In the rows, 128 means zero.
A single turn carries every row of the set below to another of its rows. Some are shown first; where does it send the rows asked next?
Q_186: [140 144 118 109 113  91 126 122 150 102 126 109 148 130 133 145  92 117
 130 112 165 130 125 129 107 131 101 146 141 142 115 146 109 108]
Q_333: [142 112 105 122 140 125 114  85 122 118 179 103 106 138 112 117 130 132
 118 138 134 137 128 121 127 141 102 140 131 145 109 122 134  90]
Q_381: [117 137 127 130  93  84 151 119 117 122 118 110 147 113 141 132 109 113
 129 152 159 116 122 138 139 131 113 127 121 154 113 123 143 118]
Q_533: [123 132 135 108 148 135 141 106 122 159 136  80 129 105 116 124 143 120
 136 119 160 113 149 140 128 125 123 149 119 154 108 137 138 124]
Q_417: [149 124 126 142 139 111  97 106 141 113 154 104 130 173 132 135 109 131
 104 118 151 113 100 107 126 129  88 138 123 117 123 124 126 147]
Q_133: [152 120 137 147 110 104 137 123 126 112 125 111 143 148 142 141 101 136
 114 128 148 133 102 134 123 155 130 143 154 135  97 123 128 139]
Q_60: [115 119 121 123 110  98 132 111 110 138 151 106 118  95 126 114 114 114
 121 122 145 123 129 155 134 124 132 168  93 121 142 127 123 109]
Q_185: [130 124 115 132 140 117 116  96 130 152 174 101 121 149 104 119 121 130
 128 109 140 118 132 125 127 119 143 160 112 148  96 112 163 121]
Q_376: [117 115 123 119 109 105 130 109 110 145 154 108 116  93 125 111 124 126
 126 116 153 117 142 153 137 133 133 163  99 126 138 130 126 109]
Q_382: [100 114 148 125 135 108 148 109 148 142 114 116 110 108 131 104 113 136
 118 124 174 116 122 111 137 105 138 127 125 128 112 119 139 151]
Q_513: [100 121 154 122 137 107 142 111 141 140 116 116 111 114 125 107  96 133
 118 134 169 114 117 111 130 108 144 130 121 131 114 118 130 161]
Q_430: [119 148 139 136 134  76 114 124 119 128 113 102 138 118 133 103  89 123
 103 120 168 113 119  99 123 115  91 140 146 117 103 143 118 132]
Q_107: [131 154 128 123 130  91 131 102  90 119 123 118 128 149 136 137 108 123
 123 106 157 117 102 129 138 150 104 144 131 101 121 111 111 143]
Q_514: [102 104 134 134 147 119 143 115 132 129 146  84 122  92 140 104 139 120
 127 125 178 130 116 122 120 109  94 130 116 121  89 127 149 128]
Q_783: [135 121 117 131 123  89 135 108 113 103 133 123 130 143 139 106  94 109
 120 110 165  91  96 119 115 131  82 132 119 155 124 123 115 123]
Q_202: [132 141 143 132 160 117 112 120 149 136 159 115 120 133 127 112 126 136
 153 118 160 148 118  82 128 111  97 143 148 121  95 117 125 129]
Q_619: [100 124 117 123 150 107 101 112 122 127 156 114 102 136 118 106 123 128
 128 113 159 152 127 101 107 115 110 152 113 103  90 127 161 129]
Q_389: [130 149 149 132 162 120 110 121 151 136 163 106 129 137 134 117 118 128
 152 123 154 144 116  95 127 111 100 137 158 125 102 109 121 132]
Q_452: [155 134 123 104 120 111 109 103 120 135 144 117 117 146 151 151 111 108
 144 129 137 119 112 151 132 161 115 148 118 135 111 139 129 118]
Q_11: [141 116 110 123 135 132 109  89 121 114 168  96 104 138 116 114 121 122
 117 146 136 145 122 131 123 140  92 142 135 148 113 120 130  90]

Q_430 turns into Q_417
Q_376 turns into Q_382
Now these:
Q_514 turns into Q_619
Q_783 turns into Q_107
Q_513 turns into Q_389

A single turn carries every row of the set below to another of its rows. Some are shown first; where does it send the rows asked next?
Q_961: [122 138 135 109 145 129 101 134  81 131 162 126 127 138]
Q_916: [102 154 112 114 176 134  82 146 144 141 165 131 133 143]
Q_111: [115 132 163 134 146 135 126 165 110 123 147 118 121 143]
Q_749: [ 97 145 148 125 175 155 114 162 144 120 149 144 113 159]
Q_664: [110 132 112 135 166 130  80 146  90 109 186 143 110 121]
Q_192: [ 98 139 138 108 182 156 112 141 137 129 164 151 108 148]
Q_184: [101 143 137 132 186 166  86 150 122 113 159 143  86 138]
Q_979: [106 143 123 111 178 140  73 124  98 116 139 121 107 134]
Q_898: [106 116 107 162 154 112 103 152 115 115 150 115 138 149]
Q_660: [104 134 135 159 161 128 102 142 147 112 120 128 117 148]
Q_646: [135 138 158 137 153 114 107 164 128 123 169 121 101 140]
Q_597: [112 134 137 124 168 135 102 179 157 123 167 124 113 141]
Q_648: [107 130 129 154 162 137  97 131 107 111 110 126 121 140]
Q_682: [107 102 120 141 160 122 112 142 121 113 170 128  83 153]
Q_338: [114 125 103 133 166 115  86 120 126 109 157 104 119 132]
Q_12: [108 136 122 168 148 135 104 113 119 140 158 126 113 151]
Q_410: [122 145 146 152 160 118  92 144 109 103 154 104 117 115]
Q_412: [114 135 135 117 163 139  94 159 166 118 145 127 119 144]
Q_190: [112 141 127  91 176 129  97 131  97 125 164 137 126 146]
Q_955: [112 126 132 140 149 130  94 147  82 124 122 120 125 149]
Q_508: [ 92 120 101 143 167 140  91 144 128 118 152 167 110 154]
Q_278: [109 133 126 144 183 152  88 152  96  97 165 149  94 128]
Q_169: [106 126 146 161 157 156 106 173 106 121 143 143 104 152]
Q_578: [119 141 116 127 148 112  94 135 108 157 168 130 129 146]
Q_425: [109 130 118 178 165 136 104 163 130 114 177 138 116 151]
Q_209: [116 136 160 138 153 155 126 161 131 129 151 138 124 150]
Q_23: [108 158 116 154 167 144  78 141 122 113 161 112 148 144]
Q_205: [ 90 136 105 115 164 135  87 143 130 145 158 145 140 142]
Q_158: [ 98 116 121 159 166 148 104 152 102 113 136 158 105 150]
Q_174: [117 139 113 149 178 139  86 131 141 108 185 128  97 134]
Q_631: [129 122 140 137 141 113 114 167 122 139 170 124 108 143]
Q_539: [130 138 149 121 148 127 111 152  92 125 151 124 142 147]
Q_330: [104 151 120 100 175 149  88 131 115 128 164 152 118 153]
Q_487: [107 124 115 127 178 132  86 170 124  86 172 113 118 146]
Q_366: [118 147 134 138 179 141  81 131 101  95 139 117 109 119]
Q_875: [112 139 128 135 154 111 100 148  91 149 183 139 123 138]

Q_875 turns into Q_205
Q_366 turns into Q_278
Now these:
Q_961 turns into Q_330
Q_898 turns into Q_338
Q_209 turns into Q_539
Q_12 turns into Q_23
Q_410 turns into Q_664
Q_631 turns into Q_578
Q_169 turns into Q_955

